In the data rows, the value 50 means zero.
Some points, one per row:
29,53,41,42,70,24,64,48,57,32,43,58,64,44,46,38,56,33,40,38,44,45,66,41,25,45,70,66,73,34,36,25
31,17,47,31,05,65,51,47,62,50,17,63,48,49,40,46,18,57,16,53,99,24,80,00,41,30,63,45,30,50,47,20
41,54,35,43,61,48,58,47,58,37,52,41,46,53,61,47,52,49,40,49,45,48,51,48,45,46,52,57,55,50,47,56
48,49,48,44,53,48,49,51,65,41,49,42,45,56,54,61,53,50,48,50,52,50,63,44,50,41,38,51,53,38,66,47
86,97,42,67,62,55,27,46,76,39,84,27,34,55,95,54,42,61,56,40,00,90,37,99,42,58,25,64,52,85,91,69
59,53,69,66,44,53,32,56,42,61,51,58,41,23,36,30,46,32,63,54,62,60,27,65,31,51,51,31,63,63,77,39
56,51,58,59,50,51,42,56,46,53,55,53,45,34,43,37,51,36,56,53,56,56,34,60,38,53,53,38,60,57,64,48
47,40,54,51,47,40,51,56,42,56,48,53,54,52,51,53,53,55,53,49,49,49,50,58,63,58,51,52,50,51,35,47
33,00,62,33,36,31,54,51,32,74,25,58,53,81,55,65,73,44,27,74,96,62,68,34,86,71,33,61,33,23,41,77
31,41,39,20,63,39,45,45,64,36,47,33,47,62,75,69,71,69,57,41,62,54,71,49,64,35,45,53,66,28,58,70
69,93,54,85,44,36,58,42,72,29,65,50,75,37,44,51,26,54,62,22,05,44,54,63,25,51,55,66,73,79,53,14
54,55,49,59,59,64,46,48,50,51,58,50,53,49,47,45,44,41,46,53,48,52,42,44,40,47,51,46,49,60,53,60
63,57,74,53,11,55,28,54,42,76,48,60,58,16,18,40,27,77,84,29,44,19,27,61,58,41,74,37,48,81,23,21
99,98,37,77,22,88,47,13,99,32,68,23,34,70,36,96,28,78,60,41,09,31,73,22,69,46,12,75,17,69,74,27
00,00,93,44,00,47,96,88,00,99,00,74,87,65,24,99,90,70,23,99,99,00,45,00,99,99,27,30,00,00,00,91
28,13,50,52,65,30,75,52,36,61,21,62,70,83,32,73,68,31,30,79,70,36,71,24,73,68,43,54,40,15,24,64
38,57,44,40,58,54,57,44,73,34,51,35,51,53,52,47,47,50,56,38,46,39,63,32,41,23,50,48,64,44,62,44
37,20,99,00,64,05,02,33,62,60,15,79,33,66,10,99,93,53,60,43,99,52,99,30,62,05,37,61,80,00,86,14
36,05,66,36,41,29,51,55,32,67,31,61,49,72,57,55,71,38,31,74,96,69,70,38,73,72,38,53,43,25,55,75
52,56,44,56,55,63,56,41,58,46,46,39,42,64,54,69,49,53,40,61,48,45,58,34,57,44,41,53,30,44,54,62
80,99,71,85,14,62,31,44,66,46,59,54,55,24,07,30,00,61,81,13,10,37,47,45,10,17,55,40,66,91,79,00
43,46,34,42,62,58,54,45,60,45,55,44,56,65,53,48,54,51,41,52,50,46,56,37,52,49,50,56,46,46,45,67
50,52,44,53,76,38,56,48,55,34,53,36,54,50,49,49,55,48,49,38,30,49,57,51,26,45,59,54,62,49,51,42
26,34,45,25,36,32,80,51,57,23,25,28,08,51,88,50,63,36,19,84,92,87,68,41,49,58,49,37,50,27,99,62
42,08,66,50,39,40,30,61,27,70,35,72,42,54,60,58,58,37,39,77,94,54,21,76,84,69,35,48,52,54,36,69
14 more points follow, each with its number after it:
35,47,53,44,00,38,82,73,30,59,36,72,84,00,48,00,38,62,96,07,70,06,09,79,47,47,89,33,88,81,00,00 0
35,14,71,39,63,46,22,60,23,79,36,66,35,47,41,68,67,50,54,74,93,49,38,63,72,50,42,42,56,31,51,64 1
22,25,45,48,41,35,72,63,23,61,28,73,66,24,24,12,49,31,40,70,75,22,18,24,49,57,76,42,62,49,00,22 2
45,46,55,50,42,58,36,51,46,50,58,43,68,67,52,64,51,72,63,27,47,42,54,58,75,43,34,54,54,57,32,57 3
37,30,52,47,38,36,63,62,29,59,47,49,62,51,49,44,53,61,54,49,47,47,44,54,67,68,63,43,50,52,18,46 4
66,57,63,68,30,65,55,65,38,64,55,47,49,12,30,29,39,46,75,54,58,37,10,56,46,38,49,13,57,69,63,28 5
51,35,63,47,45,50,42,58,41,60,50,53,48,43,56,49,57,48,57,55,68,57,41,62,58,53,47,38,54,50,60,60 6
49,48,51,50,58,44,53,53,49,47,52,46,53,45,52,47,54,50,51,46,48,51,51,58,44,48,55,49,57,55,49,48 7
42,00,68,61,36,23,46,97,05,82,63,52,72,34,66,47,58,77,90,50,31,40,06,99,99,93,58,34,53,77,00,48 8
60,63,34,56,61,05,43,14,83,29,32,64,26,74,46,81,41,42,23,63,30,59,80,47,47,60,57,98,58,40,48,03 9
46,38,70,66,34,53,39,59,34,69,43,65,56,41,50,54,29,47,51,44,50,46,41,57,50,47,41,45,46,56,41,53 10
54,46,27,22,68,79,44,43,71,38,52,27,18,33,61,55,63,52,40,58,70,40,59,30,31,17,54,33,40,46,94,60 11
61,67,43,74,56,63,58,62,45,51,70,46,70,38,58,31,39,51,64,45,18,46,21,80,45,61,54,37,55,81,34,54 12
68,73,45,54,58,53,39,46,61,45,65,43,40,53,75,52,46,55,49,47,25,72,46,84,46,54,34,62,47,67,72,62 13
Which of these numbered points is nearest to each point below by angle, seen from the average point of the first points? Its number follows each.
59,65,29,17,95,68,00,66,61,25,87,41,26,65,92,69,52,85,58,46,00,79,26,97,52,45,45,54,31,41,49,99 > 13
64,80,44,67,63,57,47,52,48,46,65,50,43,50,65,56,44,59,55,52,21,53,40,76,52,56,46,50,38,59,62,55 > 13
53,53,49,49,64,38,53,52,53,43,56,47,57,53,55,49,54,46,52,43,40,57,60,57,41,53,56,54,62,52,53,47 > 7
68,69,42,50,71,00,31,16,94,26,28,76,16,74,63,85,47,39,19,72,24,79,82,79,43,68,54,99,68,39,60,00 > 9
47,57,41,67,44,31,57,46,20,67,45,74,54,73,60,47,50,57,29,59,47,75,49,86,67,92,42,72,30,48,26,77 > 4
53,64,42,64,63,61,62,62,47,47,67,44,69,41,57,33,45,44,61,43,23,48,33,70,42,54,53,43,57,68,39,58 > 12
66,83,33,72,58,56,56,45,58,45,63,47,38,47,69,50,42,59,48,56,18,55,36,75,49,60,46,53,33,61,60,56 > 13
88,43,79,87,15,70,18,43,38,94,55,71,49,51,25,58,15,39,40,61,63,56,39,51,51,59,34,40,29,91,62,45 > 10
Now 14 new points, numbered from 0 again:
27,11,40,31,54,22,50,59,38,61,42,58,60,90,84,64,64,57,30,56,71,60,62,79,88,70,40,68,57,45,19,89 0
49,58,56,60,57,43,47,54,54,42,59,50,61,48,46,45,50,37,51,41,41,48,44,59,42,49,45,55,66,54,49,47 1
69,84,29,51,56,90,45,35,68,37,50,35,22,54,52,68,30,70,44,48,33,35,61,28,43,21,40,45,17,48,78,41 2
40,43,46,49,63,41,62,52,47,49,40,57,55,54,46,56,57,44,43,60,59,46,59,45,54,55,50,52,56,35,44,49 3
59,52,42,40,42,67,37,43,51,57,49,48,27,40,43,59,44,65,48,54,35,40,45,48,55,39,58,53,23,35,54,46 4
55,57,47,49,49,56,32,40,55,52,49,48,40,58,51,69,46,63,48,46,45,45,55,55,59,42,41,59,40,51,51,49 5
31,39,32,57,00,30,85,41,49,43,33,46,59,80,69,50,34,78,34,47,40,60,72,40,82,82,53,71,42,55,14,41 6
61,42,62,58,44,55,28,47,49,51,44,57,44,61,49,72,59,50,43,59,56,57,50,57,69,58,35,62,31,46,49,55 7
14,60,29,32,91,05,81,43,65,11,38,59,70,44,38,26,64,18,31,25,35,33,84,24,04,43,95,81,89,25,19,10 8
46,52,44,57,54,52,53,46,46,53,48,55,60,62,30,47,49,45,44,52,48,41,53,32,49,55,52,55,44,44,34,48 9
71,74,44,59,55,56,40,45,65,45,66,39,43,59,76,59,45,59,50,45,26,69,49,81,52,53,35,59,47,64,70,62 10
71,28,58,52,33,66,44,59,50,72,47,54,44,39,45,69,58,54,59,70,73,36,44,48,75,51,48,30,33,46,72,57 11
26,29,42,48,77,35,79,53,35,52,35,52,69,70,42,60,68,33,37,72,67,43,68,31,61,64,53,49,53,21,31,65 12
67,99,00,60,10,99,81,10,99,26,62,14,48,75,76,39,00,86,18,33,00,45,77,00,23,41,59,71,10,99,39,60 13
Which of these numbered points is nearest to each point below by angle, seen from the average point of the first points? Its number follows each.
39,48,42,57,55,53,56,46,35,59,42,62,67,64,13,33,46,36,40,64,59,42,54,12,45,63,55,53,39,42,25,54 > 9
65,98,29,75,71,59,64,48,51,37,75,45,42,44,71,45,39,56,53,52,00,57,37,79,41,66,55,52,33,59,63,63 > 10
65,64,43,53,46,70,23,30,55,56,49,44,37,64,48,81,34,70,49,40,36,36,55,53,63,33,38,62,29,57,52,47 > 5
41,69,57,68,68,15,47,57,53,34,70,42,75,42,34,29,57,27,55,30,21,46,28,79,28,55,46,62,88,60,30,34 > 1
48,69,52,23,92,64,49,48,59,39,64,49,28,29,51,28,62,30,52,45,52,79,60,47,00,16,58,38,58,31,99,70 > 2
45,74,13,53,55,61,78,49,65,36,72,30,62,48,40,05,36,50,60,24,10,27,44,24,25,39,77,48,60,71,27,35 > 13
31,32,38,54,72,36,75,52,36,53,32,57,62,69,42,56,67,34,35,74,60,54,65,32,59,70,51,54,43,23,32,64 > 12
51,33,56,56,45,56,69,61,21,64,52,54,74,59,49,43,65,36,48,53,59,62,45,59,67,78,34,59,42,50,26,89 > 0
